Each row of D is roughly a mix of the hidden directions of one of 4 groups; one row fits no group.
D (129 x 10):
[[-22   2   3  27  -6 -33   9 -19  -8  16]
 [-19 -17 -32  10 -25  -5   3 -14 -13 -20]
 [-20   1  -6  27 -31  21   2  -8 -10 -20]
 [-31  -1  -6  21  -3 -30   6 -18 -18 -10]
 [ 24  29  24  19  20  -7  -8 -10 -13   1]
 [ 16  15  23   1 -16  37   3  -8  21   0]
 [-30 -17 -15  13  -5 -32   9  19  -4   8]
 [  2 -13  24  26  17  13  21 -19   4  21]
 [  9  10  11   6  -1  -6 -39  17 -31  -3]
 [ -3   2  26   1  17  23  20  20  15  25]
 [ 14 -26   9  23  24  12   4   4  19  23]
 [-18  -2  27  -8  29  27 -11  15  -1 -11]
 [-16  21  16  11 -28 -33   3  -8  10  -7]
 [  7  10  13  25   5 -10  -7  -6  44  -9]
 [ 23 -12  27  -7   1  11  16  33   6  12]
 [ 24  10 -36  -8  18 -19 -12  12  -2  12]
 [  6 -15  25 -20  28  13  16 -26  -1   2]
 [  3 -11 -37 -19  -3 -15   7  21  19 -14]
 [ 13  -3  10  -7  11  13 -14  25  -3 -42]
 [ -3  -3 -37 -26  -4   5   0  14  12 -27]
 [ -6  -2 -17 -20 -12  -5   1 -11  38  26]
 [ 13  19  24  32  -5 -22 -19  -8   0  -7]
 [-16  -9   5  23   9 -30 -13  -3  28 -17]
 [ -5   5 -13 -20 -20  -9  18  -9  -4  41]
 [ 13  -6  35  -6   6  -7  -4  29 -21 -19]
 [-13  -4  18  -4  33  -6  13   6 -36  -1]
 [ 23   5   1   4 -10  -4 -23 -33  27 -13]
 [ 19 -29  10 -15  28   4  -7  19  -8 -18]
 [ -3  -5  22  22  12  41 -12   6   0  -9]
 [ -6  15 -15 -13  -7  25  21 -10  14  33]
 [  1   8   7 -22 -29  30  11  10  23   5]
 [-10  -7 -25 -14  -3  -1  15  20  25 -31]
 [-29  19  -8  24  26  -1  12   2  -8  20]
 [-19  21   2 -22  12  22  -6 -19  22  19]
 [ 33   5  15  18  11  21   5  -7 -21 -20]
 [-24  28  25 -10 -18  -7  22   7  -4 -12]
 [  1  -9  -3  -5   8  29  35  22 -16  13]
 [  2  13 -23  19 -34  -7  11 -12 -18  17]
 [  1 -32  -1  -4  -6  41 -15 -10   8  -7]
 [ -1 -13 -16  45  -9 -22  -2 -11  -1  -1]
 [  2  20  21   1  37   3 -18  -3  22   9]
 [  7 -19 -33  -4  14 -16  29  -5 -15  -7]
 [-19  12  -9  23  -5 -26  10 -17 -30   7]
 [ -6  13   2  11 -25 -20 -30   5  27 -11]
 [ -2 -15  27  38  -5 -15   3 -17  13  -2]
 [-11  25   6 -23 -24  32   0  13  -7   5]
 [ 32  -1  17  11  25  -6  -7  -1 -21 -23]
 [-33  -2 -20 -10 -12 -26  12 -13 -20  -6]
 [ 30  20  -1 -15 -12  27   0  25   8   8]
 [-10 -24 -10  20  31  13 -12 -25   1  10]
 [ 17   5  23  13   3 -27 -15   6 -27 -20]
 [  4 -31 -11 -19   4 -31  12  -2 -23  -6]
 [ 13  27 -28  10  -1  32   1  -2 -15 -11]
 [ 16   3  26 -12 -17  13   3  19  30  19]
 [ 16  -6 -11  14 -32 -28  13  -5 -22  -1]
 [-10 -15 -18  12 -10  11   0 -10 -27 -36]
 [  3 -18  -7  -2 -12 -36  28  -1  19  13]
 [-13  -5 -10  -8 -47   4  -1  -2 -18 -15]
 [  5  26  13  -8  37   1 -20 -16  12   7]
 [ -9 -21   3 -16  16   6  -7   3 -19 -41]
 [-17 -20  -6 -16 -30  16   8  15  25   8]
 [-25   9 -17  12  23 -13  17   7 -27  16]
 [ -1  -3 -19 -14 -14  -7  -3 -29 -27 -27]
 [-28  -2   5 -23  -6   1 -15  35  -1 -19]
 [ 33  -4  16 -14  11  25 -12  25  11  -4]
 [ -5  20 -22  23  10   9 -22  -7  -7 -30]
 [  3 -20  21 -18   6  17  13  34  16   8]
 [ -1   7   9  -7   9  47 -22   7  10  -3]
 [ -3  31 -20  28  27  -3   4   9  -2  10]
 [ 10   7 -11 -28   7  -4   6  22  -7  38]
 [ -4   1  -9  -6  24  10  46   4   0  16]
 [  2 -38  -4  23 -16   6 -13  -6  16 -20]
 [ -2 -11 -17   2  30  10 -33  23   9  -4]
 [ -9  15   2  17  26 -17 -29 -22  12 -11]
 [-39   6 -21  -3 -13 -21   2 -17  -3  15]
 [ 11   1   6   6   3  44  -8   2  23 -21]
 [ 32  -5   2   4  30 -22  -7  22   6 -12]
 [  3  11   7  26  20  20  -6 -27 -25   9]
 [-27   0  -9  13  -4 -16  13 -25 -32   2]
 [-16  33  15  -9  21  -5  18 -16  -7  20]
 [-17  32 -14 -12   2   3 -16 -32 -14  -1]
 [  8 -21  -5 -11   2 -26  27  -3 -33  -2]
 [  3 -22 -24 -37   0  22  15   0   0   0]
 [ -8   8 -18 -18 -29 -11 -17   1  30 -16]
 [ 17  33   4  10 -17  -4  -3  35   2 -13]
 [-15  10  20  12   6  33  -2  13  20 -25]
 [-14   4 -15   4   1  24  10 -21 -37 -16]
 [ 22  -1  -2   5  29 -18 -17  19 -25 -15]
 [  7  21  41  -1  19 -21  -6  11   0  -6]
 [  9   5 -19  -5   7  35  31 -11  -3  18]
 [  0 -27  12  11  24  16 -10 -26  22   8]
 [ 18  13   4 -15  -3 -24   1  32 -28   5]
 [ 11  31 -15  22  14  20 -16   1   5  22]
 [ 19 -10   2 -15  11 -15 -18  23  36   0]
 [ -7  27 -44   2 -12  -1   5  -2 -12  -9]
 [-26  20 -13  -2  15   9  -7 -25  12  27]
 [  2  29 -12  14  19  12 -15 -11  24  23]
 [  6 -14   3 -19  19  27  20  -6 -32   5]
 [ 19  11   6 -21 -17   7  13  13  -7  38]
 [ 29 -21 -27  26   3 -10 -16   7   2  -4]
 [-11   1 -15  14 -19  28  -8 -28   7 -23]
 [  0  33 -27   9  23   6 -12  22   0   9]
 [ -9 -20   0 -22 -22 -16  25 -16 -24  -1]
 [ 18  -5  -5 -22  21 -36 -13  -7  16  11]
 [  3  12 -29  17  15  12 -17   0  33  12]
 [-12   2  -5 -36 -22  11  -4  27 -17  -6]
 [ -2  -5 -10   4  42  -3 -26  24   2  -4]
 [  8  14   6   4  36  -2 -23 -22  24  -2]
 [ -3   5  11  40  20 -24  -6   6 -14 -11]
 [ 19 -22 -31 -10  19  15   1 -15  -6  20]
 [  4   0  -1 -19 -16   9  15 -10   9  45]
 [-20 -13 -10  -5  14  16 -25 -14  35   2]
 [-17   5   4   1 -48 -15  -6   6 -16  -4]
 [ 17 -19 -26 -28  13 -25   9  -4 -10   5]
 [-12  40   6 -22 -12 -17  10   2  16   8]
 [ -1  -2   4  26  19   6 -16   1   0 -43]
 [ -3  11  -9  -8  -1  10  -4 -22  42  23]
 [-19   0 -24 -15 -11 -25  -4   6  32 -13]
 [ 33  -1  21  -5  10 -19  29 -19  -1   1]
 [ 10 -11 -19   3 -11 -24  22 -29 -18  16]
 [ 18   3  -3   4  35 -21   2  -2 -33  -7]
 [  2 -15 -13 -24  19  30  23   2 -17 -10]
 [ -6  19  -5 -32  -1  37  -5   3  12  12]
 [  6   0   4 -13  -9  17 -22   1  34  31]
 [ 27   6  15 -27  -4   6  -2  36 -10   1]
 [  9 -16 -25   1   2 -28  25 -22  -1  18]
 [ 16  -2  10  -4   7  21 -38  13   0  26]
 [  9   0  36  -3  -6   7  32 -11 -22  -6]
 [ 23   0   7  -7   9  18  17 -39   4  19]]
In each list below, four rows fit none of the groups, and each other row fits one group, some only roughly. Which are they? Name them in the order they come.
  * j_382: [ 10  14 -35  10   3  14   0 -19  14  28]
  * j_150: [ 14  -1 -40 -13 -21  -1  12  13   9 -20]
  * j_746: [ 26 -22 -20  -9 -33  -9   1  -9   6 -14]
  * j_889: [ -8 -18  -2  11  22  32  19  -8   6 -26]
  * j_24: [-20  16  17  -5 -20  12   0 -34 -17 -14]
  * j_992: [ 25 -10   5 -17  15  31 -10  -8  -2 -27]
  * j_706: [ 12  24 -18 -19 -22  -8   8  17   8  28]
  * j_995: [ -2   2  -8   7  10 -22 -32  27  24  11]
  * j_573: [ -4  25 -18  13   6  17 -11 -38   4  13]
  * j_4: [-14  -5 -28  -3 -22  12 -11  15  30  17]
  * j_635: [  4 -20  -1 -31  23   5  33  -8  -2   4]
  * j_870: [ -8  35  13  18  10  19  10  -8 -18  21]
  * j_926: [  0  11  17   5  13 -32 -27   0  24  15]
 => j_150, j_995, j_4, j_635
  * j_601: [ -7 -15  16  -2 -10 -11   2  41  25 -12]
  * j_444: [  6   1 -19   7 -24   2  36   6  -4  28]
  * j_863: [ 30 -14   9 -13 -15   1  12  34  17   6]
  * j_759: [ 19  38 -21  21 -11   1   0  11   2  13]
  * j_505: [29 10 22  0  5 38  2 14 -8  3]
  * j_924: [-15 -11  31 -18   5   8 -11  -4  26  25]
  * j_426: [-15  44  -2   3 -12  -8  10 -20 -15  -6]
  * j_121: [-29 -18 -18   6 -10  28 -18 -15  11   9]
  * j_220: [  2 -36 -12  -4  -2  21   6  -7 -28 -20]
  * j_216: [ 19  27 -11   8 -11 -16  -4  27  22  16]
  * j_194: [-27  11  -8  12  -2 -19 -29  16   2 -26]
 => j_863, j_924, j_220, j_194
  * j_463: [-30 -15 -13   5   5  33  -2  -4  12 -24]
  * j_83: [-32   3  20  16  -2   1  36  -7   3   9]
  * j_124: [-11 -21  10 -12  -3 -11  10  13 -41 -16]
  * j_50: [  9  32  -6  33 -14  24   1  -1  11   3]
  * j_67: [-43   7   1  26  -6  15  -7   1  -6 -16]
  * j_763: [-15   8  -9 -35  18  18  -8  23  10 -14]
  * j_415: [  3  -5  -8  19  16  26  -4 -32  14  22]
  * j_268: [  4 -17  -2  -5   2 -20  38 -22 -17  14]
  * j_622: [-14  -5  24 -36   9  15 -11 -16 -10 -16]
  * j_246: [-25  29  -1  -7 -11   6  -8  -8 -37   0]
  * j_819: [-25 -23   8   8  14  -4  23  16 -29   1]
 => j_83, j_763, j_622, j_819
  * j_473: [ -3   2  17  32   4 -26 -13  11  25 -14]
  * j_827: [ -1  -6 -22 -35  -8  19   5  -6  -4 -30]
  * j_237: [-14  28   8  21   4 -16 -26 -20  17   8]
  * j_430: [-15  -7  31  18 -17  16   1  10  15 -27]
  * j_357: [  3 -15  23  10  11 -21  -8 -20 -17 -31]
  * j_95: [-28   1 -16   1  -2  -2  26 -13  -8  34]
  * j_986: [-34   6   0  13  -4  -8 -19 -32 -15 -11]
  * j_422: [ -8  -7   8  -2  15 -35 -30  -2  -7 -24]
  * j_949: [  0  30   7  28 -15  15 -30   2   3  -3]
  * j_412: [ -7 -23  36  17   4   1  -3 -10  29  -2]
  * j_350: [-23  19   5  23  -7  22  10 -25 -11  19]
 => j_357, j_95, j_986, j_949
  * j_517: [ 27   3  29   3  22 -14 -13 -10 -20  13]
  * j_271: [ 16 -11   3 -23  -9  12  -4  18  -3 -41]
  * j_428: [ 11 -32 -30  -9 -18  17  10  -7   2 -17]
  * j_148: [ 10  31   6  37 -11  23   0   3   2   3]
  * j_405: [-13  16 -36   8 -17 -16   0  13  13  21]
  * j_857: [ 38  -4   0 -16   1  34  17  -1   4  -1]
  * j_152: [10 18 -1  8  8 32 -3 30 15 21]
  * j_458: [ 11  14 -18 -17  27 -18 -18  26  13  -3]
  * j_278: [ 22  17  -3  -5   3 -45  12  12   2  -5]
  * j_557: [ -7 -21 -22 -40   8 -15   1  -1   1  15]
 => j_517, j_271, j_405, j_152
  * j_327: [ -1 -33   3 -17 -28  -3  29   9   5   8]
  * j_652: [  2 -30  -2 -26 -16  18  -9   6  11 -28]
  * j_282: [-17  -7  16  21   6 -27   4   3  21  29]
  * j_561: [-27   3  16 -17  15  15 -28   9  15 -17]
  * j_29: [ 13 -29  18 -29  20   2  -6   5  11  20]
  * j_724: [ 33   9  -4  -2  22  21  -7  10 -30   1]
  * j_59: [12 30 33 17  2 17 -5  1 15 13]
  * j_413: [-35  26   5 -20  -1  11  11  -4 -19  14]
  * j_621: [  8  -3  28 -21   8   1   6  40   3  12]
  * j_43: [ 14  25  19 -36  -1  14  -7  -5 -13  17]
  * j_608: [  7 -20 -22 -12 -12  -4  -9  18  39   0]
  * j_231: [  6  30  12  22  20   9 -17  -3   2 -28]
  * j_639: [ 25 -10  15  23 -11  -6  11  -1 -36   6]
  * j_319: [ 13 -19  -3  16 -10 -33  25 -22 -10   4]
 => j_327, j_282, j_231, j_639
  * j_462: [  7  -2  12 -21   6  16  -4  41  11  21]
  * j_103: [ 25  -4  -7   0 -30   1   5 -15 -31 -19]
  * j_836: [-35  -9   5  -7 -22 -15 -18  20  18   2]
  * j_284: [ -7  21  10  12  22  -6  10  30 -28 -12]
  * j_950: [-27 -17  22 -11 -15 -31  -9  -4  10 -13]
  * j_988: [-13   3 -12  15 -29  11   0 -40  -6  -2]
  * j_618: [-12 -16  21 -22  22  23  15  13   4  19]
  * j_943: [  6   9 -25 -22  12  14  15 -18  15  28]
  * j_87: [ 29   6 -11  23  18   3  14  18 -29  -1]
  * j_41: [ 22 -10  -2 -10  28  16 -16  12 -18 -25]
  * j_767: [-11  -5  16  -3 -35 -26  22  -9   4 -15]
 => j_950, j_988, j_618, j_87
